In the data rows, the value 128 means zero.
Some points:
array([158, 133, 96, 125, 104, 121, 99, 159, 114, 89, 116, 145, 113,
       79, 122, 164, 90, 158, 81, 139, 144, 122, 122, 83])
array([132, 143, 105, 128, 114, 125, 141, 117, 170, 184, 156, 120, 111,
       111, 125, 140, 144, 144, 161, 115, 151, 141, 137, 204])
array([102, 112, 119, 133, 146, 125, 93, 123, 128, 97, 117, 181, 152,
       160, 90, 150, 166, 158, 136, 114, 131, 121, 163, 133])
array([136, 110, 166, 111, 155, 131, 111, 139, 142, 131, 140, 190, 218,
       128, 106, 125, 112, 124, 141, 150, 117, 88, 99, 138])
array([117, 100, 115, 93, 129, 231, 91, 42, 135, 154, 51, 156, 110,
       126, 138, 107, 74, 166, 127, 138, 151, 157, 106, 66])
array([145, 154, 145, 86, 81, 129, 97, 154, 119, 147, 145, 119, 129,
       164, 143, 182, 138, 109, 72, 98, 53, 120, 116, 99])
array([127, 101, 119, 212, 90, 54, 104, 129, 122, 135, 118, 108, 141,
       125, 100, 129, 162, 149, 140, 57, 63, 133, 140, 159])
array([171, 159, 161, 103, 150, 155, 150, 135, 125, 107, 87, 88, 175,
       137, 108, 134, 141, 113, 115, 79, 113, 149, 119, 144])
array([95, 146, 162, 145, 150, 142, 128, 129, 67, 162, 135, 143, 121,
       143, 106, 90, 101, 147, 109, 124, 135, 98, 153, 121])
array([71, 113, 119, 127, 141, 129, 183, 144, 90, 81, 174, 162, 224,
       163, 87, 156, 115, 101, 194, 74, 74, 140, 81, 132])
array([159, 78, 145, 89, 159, 200, 133, 148, 142, 106, 152, 164, 105,
       196, 94, 162, 194, 115, 174, 112, 186, 202, 186, 174])
array([101, 111, 133, 79, 137, 126, 163, 87, 125, 113, 181, 80, 188,
       116, 141, 65, 151, 147, 61, 190, 124, 75, 145, 117])
array([175, 40, 84, 120, 103, 141, 229, 184, 101, 73, 95, 142, 62,
       108, 122, 111, 125, 100, 119, 153, 113, 89, 136, 110])
array([103, 138, 187, 191, 124, 88, 148, 144, 148, 76, 164, 85, 135,
       185, 139, 136, 119, 97, 165, 132, 146, 95, 96, 156])
array([136, 148, 138, 109, 185, 134, 143, 129, 160, 107, 134, 118, 137,
       117, 93, 136, 143, 147, 121, 122, 121, 138, 190, 142])
array([198, 89, 164, 200, 90, 80, 153, 108, 79, 99, 157, 90, 175,
       134, 137, 121, 135, 173, 156, 133, 209, 154, 118, 162])
array([171, 153, 124, 122, 143, 96, 120, 102, 144, 131, 79, 134, 134,
       139, 125, 104, 121, 95, 136, 158, 94, 170, 139, 157])
array([145, 141, 76, 125, 123, 129, 177, 63, 176, 173, 157, 120, 110,
       81, 114, 135, 104, 150, 142, 102, 102, 154, 130, 111])
array([85, 103, 70, 58, 86, 80, 96, 211, 202, 163, 12, 75, 201,
       155, 162, 140, 169, 171, 107, 100, 249, 67, 112, 134])
array([105, 115, 134, 126, 84, 100, 135, 123, 149, 223, 139, 139, 137,
       116, 82, 76, 122, 166, 152, 110, 118, 139, 168, 82])
array([124, 86, 124, 143, 121, 153, 102, 102, 126, 172, 149, 164, 128,
       136, 149, 126, 109, 106, 77, 129, 136, 73, 135, 177])
array([167, 108, 149, 153, 101, 133, 94, 140, 104, 131, 190, 127, 61,
       87, 108, 71, 186, 119, 115, 54, 137, 128, 21, 163])
array([136, 190, 107, 148, 90, 145, 111, 156, 123, 127, 157, 132, 134,
       121, 139, 130, 127, 124, 115, 89, 117, 130, 142, 169])
array([108, 109, 159, 131, 156, 133, 129, 133, 81, 122, 140, 99, 77,
       135, 131, 185, 154, 164, 87, 98, 130, 143, 181, 139])
array([135, 96, 121, 140, 151, 118, 88, 179, 116, 103, 140, 143, 158,
       165, 138, 137, 166, 159, 181, 138, 98, 70, 94, 97])
array([78, 122, 124, 153, 118, 147, 124, 151, 158, 130, 125, 103, 148,
       115, 132, 173, 92, 161, 123, 141, 90, 135, 103, 110])
array([152, 188, 100, 123, 90, 106, 144, 168, 175, 150, 103, 193, 132,
       132, 97, 97, 98, 116, 61, 143, 179, 124, 132, 122])
array([178, 82, 141, 187, 123, 91, 89, 91, 143, 123, 111, 150, 148,
       120, 199, 196, 183, 79, 145, 186, 116, 102, 154, 100])
array([119, 97, 77, 126, 100, 134, 145, 56, 171, 152, 182, 167, 114,
       170, 157, 200, 122, 126, 86, 96, 139, 132, 115, 93])
array([94, 139, 79, 96, 82, 156, 136, 59, 142, 123, 102, 105, 160,
       74, 176, 108, 123, 110, 168, 174, 122, 169, 103, 167])
array([108, 131, 96, 103, 167, 186, 153, 106, 73, 133, 135, 126, 96,
       158, 147, 134, 127, 171, 120, 138, 151, 147, 97, 104])
array([148, 139, 197, 128, 87, 115, 152, 87, 109, 129, 141, 132, 76,
       153, 154, 142, 145, 133, 165, 102, 168, 93, 146, 138])
array([157, 169, 74, 155, 107, 154, 111, 92, 113, 110, 150, 132, 131,
       98, 182, 138, 126, 219, 121, 88, 122, 111, 134, 115])
array([130, 115, 90, 92, 77, 118, 173, 83, 91, 137, 138, 107, 104,
       132, 91, 95, 123, 130, 136, 141, 138, 144, 128, 159])
array([133, 110, 156, 102, 124, 136, 107, 126, 121, 108, 114, 82, 116,
       93, 121, 145, 166, 130, 93, 90, 109, 92, 186, 159])
array([161, 77, 84, 183, 135, 197, 127, 168, 79, 145, 134, 149, 187,
       163, 106, 73, 76, 67, 107, 71, 164, 193, 132, 127])
array([125, 129, 118, 115, 128, 102, 168, 95, 110, 182, 65, 167, 109,
       130, 172, 90, 183, 53, 133, 98, 116, 131, 139, 73])
array([109, 110, 83, 146, 114, 155, 114, 96, 111, 145, 98, 132, 127,
       147, 73, 137, 150, 153, 96, 115, 122, 143, 121, 115])
array([108, 142, 179, 129, 134, 92, 114, 135, 141, 118, 88, 161, 126,
       117, 85, 169, 185, 199, 182, 130, 125, 127, 104, 158])
array([193, 130, 179, 147, 129, 131, 128, 95, 154, 80, 128, 105, 149,
       168, 134, 112, 138, 165, 180, 138, 140, 135, 137, 121])
array([102, 69, 96, 97, 94, 138, 130, 144, 126, 194, 135, 172, 81,
       98, 113, 198, 108, 135, 131, 136, 90, 158, 113, 146])
array([115, 164, 120, 110, 135, 124, 151, 103, 161, 59, 133, 141, 110,
       137, 143, 101, 102, 106, 96, 153, 129, 110, 132, 176])
array([97, 72, 124, 122, 102, 148, 128, 148, 161, 111, 157, 115, 105,
       111, 107, 132, 155, 153, 87, 108, 99, 136, 114, 101])
array([169, 102, 79, 42, 167, 24, 25, 118, 131, 119, 199, 112, 97,
       95, 83, 139, 81, 23, 163, 48, 157, 123, 157, 46])
array([129, 152, 135, 152, 182, 176, 81, 142, 197, 112, 121, 120, 71,
       144, 140, 141, 70, 124, 159, 131, 145, 123, 122, 163])
array([121, 134, 95, 150, 149, 98, 161, 106, 152, 157, 116, 110, 98,
       133, 147, 129, 168, 169, 127, 96, 85, 192, 149, 109])
array([170, 90, 72, 165, 122, 131, 185, 152, 114, 147, 140, 94, 122,
       116, 125, 168, 65, 132, 137, 190, 122, 116, 163, 158])
array([109, 174, 166, 145, 113, 170, 134, 171, 162, 95, 99, 107, 151,
       145, 154, 106, 172, 67, 177, 153, 122, 102, 109, 139])
array([136, 156, 67, 147, 136, 165, 101, 149, 134, 130, 207, 110, 92,
       168, 142, 125, 119, 120, 136, 187, 189, 128, 140, 39])
array([155, 117, 178, 73, 168, 77, 208, 183, 226, 150, 136, 143, 136,
       157, 190, 85, 86, 140, 115, 118, 129, 139, 158, 147])
array([125, 150, 133, 140, 116, 188, 142, 124, 119, 110, 141, 93, 133,
       80, 134, 96, 181, 105, 128, 164, 153, 95, 125, 136])
array([85, 114, 180, 165, 110, 152, 131, 166, 131, 158, 122, 106, 141,
       161, 145, 130, 114, 74, 115, 138, 129, 145, 136, 159])
array([113, 128, 137, 124, 198, 147, 118, 157, 182, 134, 159, 49, 113,
       94, 81, 125, 128, 112, 139, 132, 145, 139, 64, 141])
array([105, 134, 139, 97, 146, 72, 86, 98, 94, 98, 110, 96, 112,
       163, 128, 148, 101, 78, 97, 161, 147, 159, 112, 167])
array([101, 111, 92, 131, 164, 85, 108, 146, 114, 122, 120, 158, 135,
       34, 181, 147, 144, 113, 139, 103, 147, 107, 126, 135])
array([107, 189, 113, 131, 155, 144, 184, 125, 111, 143, 112, 135, 116,
       149, 171, 136, 114, 73, 151, 206, 124, 67, 95, 146])
array([196, 137, 168, 131, 180, 158, 123, 134, 166, 157, 116, 121, 118,
       119, 72, 113, 134, 103, 161, 136, 111, 33, 97, 105])
array([131, 88, 153, 130, 217, 113, 178, 114, 109, 142, 99, 190, 131,
       143, 159, 118, 111, 133, 88, 113, 107, 101, 135, 156])
array([121, 97, 128, 155, 147, 118, 75, 109, 131, 111, 112, 132, 141,
       129, 130, 91, 111, 142, 72, 182, 123, 149, 145, 174])
array([141, 194, 166, 107, 117, 103, 136, 126, 123, 159, 159, 88, 161,
       134, 102, 191, 145, 125, 95, 135, 92, 98, 158, 108])
array([128, 102, 91, 129, 126, 128, 98, 144, 123, 183, 171, 108, 135,
       97, 109, 69, 170, 148, 99, 132, 136, 164, 150, 114])
array([110, 110, 145, 177, 144, 118, 125, 157, 106, 135, 102, 69, 128,
       122, 188, 110, 47, 157, 143, 69, 121, 115, 143, 37])
array([125, 146, 100, 106, 133, 121, 116, 120, 94, 150, 129, 129, 108,
       168, 119, 117, 111, 123, 178, 159, 154, 86, 153, 137])
array([146, 145, 126, 123, 119, 146, 112, 159, 110, 151, 123, 130, 141,
       71, 98, 88, 113, 151, 130, 179, 107, 161, 141, 139])
array([116, 166, 117, 183, 181, 120, 145, 119, 108, 118, 100, 132, 185,
       94, 88, 182, 151, 130, 127, 57, 157, 81, 127, 147])
array([109, 187, 116, 121, 121, 98, 151, 133, 92, 164, 113, 119, 105,
       157, 126, 131, 123, 153, 153, 143, 143, 166, 116, 112])
array([87, 181, 126, 114, 82, 132, 95, 138, 117, 154, 128, 114, 108,
       101, 124, 100, 46, 135, 200, 176, 136, 114, 129, 151])
array([192, 181, 132, 62, 85, 182, 69, 143, 107, 142, 132, 135, 150,
       154, 206, 106, 109, 137, 127, 113, 59, 127, 125, 153])
array([144, 166, 128, 106, 185, 120, 143, 175, 97, 144, 128, 149, 155,
       133, 167, 97, 154, 127, 147, 166, 153, 154, 106, 134])
These points spread out most along one direction. Take the direction at right angles to it along which they spread out most. Then take the direction at right angles to both along which they spread out most. Go by this last direction. How many in every 100 of the points above lie lower along it than each point below? Round to a whole number. More than half of the points above lie lower than the first one.
array([70, 139, 145, 74, 54, 140, 127, 93, 145, 52, 94, 169, 78,
       100, 97, 69, 74, 145, 147, 119, 149, 105, 160, 87]) -> 80
array([134, 101, 157, 174, 105, 131, 102, 152, 137, 106, 106, 126, 138,
       113, 116, 155, 154, 103, 156, 130, 94, 75, 199, 111]) -> 72
array([81, 158, 108, 131, 147, 116, 161, 125, 118, 98, 143, 155, 124,
       114, 139, 118, 159, 126, 77, 161, 150, 135, 107, 102]) -> 54
array([98, 141, 88, 148, 140, 119, 123, 146, 166, 70, 121, 173, 110,
       146, 131, 79, 105, 154, 150, 128, 60, 133, 173, 126]) -> 46
array([154, 117, 209, 106, 116, 117, 144, 152, 90, 112, 125, 154, 146,
       66, 117, 162, 109, 142, 111, 158, 160, 150, 98, 129]) -> 41
array([170, 133, 79, 142, 123, 144, 155, 88, 157, 124, 61, 112, 113,
       171, 55, 132, 94, 82, 96, 166, 103, 138, 81, 110]) -> 39
array([70, 159, 171, 169, 116, 143, 139, 99, 161, 134, 132, 156, 119,
       64, 121, 162, 159, 63, 117, 145, 152, 195, 198, 63]) -> 48
array([100, 114, 156, 110, 175, 86, 77, 99, 79, 143, 89, 86, 73,
       169, 127, 109, 117, 152, 133, 147, 109, 132, 114, 140]) -> 59
array([132, 144, 115, 76, 137, 119, 154, 159, 61, 82, 133, 85, 107,
       137, 148, 134, 170, 78, 119, 143, 90, 183, 81, 102]) -> 29
array([161, 126, 166, 154, 105, 72, 101, 101, 119, 93, 163, 152, 173,
       128, 116, 153, 137, 156, 120, 134, 145, 174, 65, 129]) -> 20
array([119, 100, 157, 135, 112, 117, 123, 133, 155, 128, 147, 163, 100,
       116, 153, 119, 162, 145, 97, 122, 100, 152, 96, 108]) -> 41
array([102, 121, 198, 131, 115, 148, 119, 129, 105, 104, 134, 124, 145,
       138, 148, 132, 92, 116, 131, 72, 129, 136, 102, 157]) -> 17
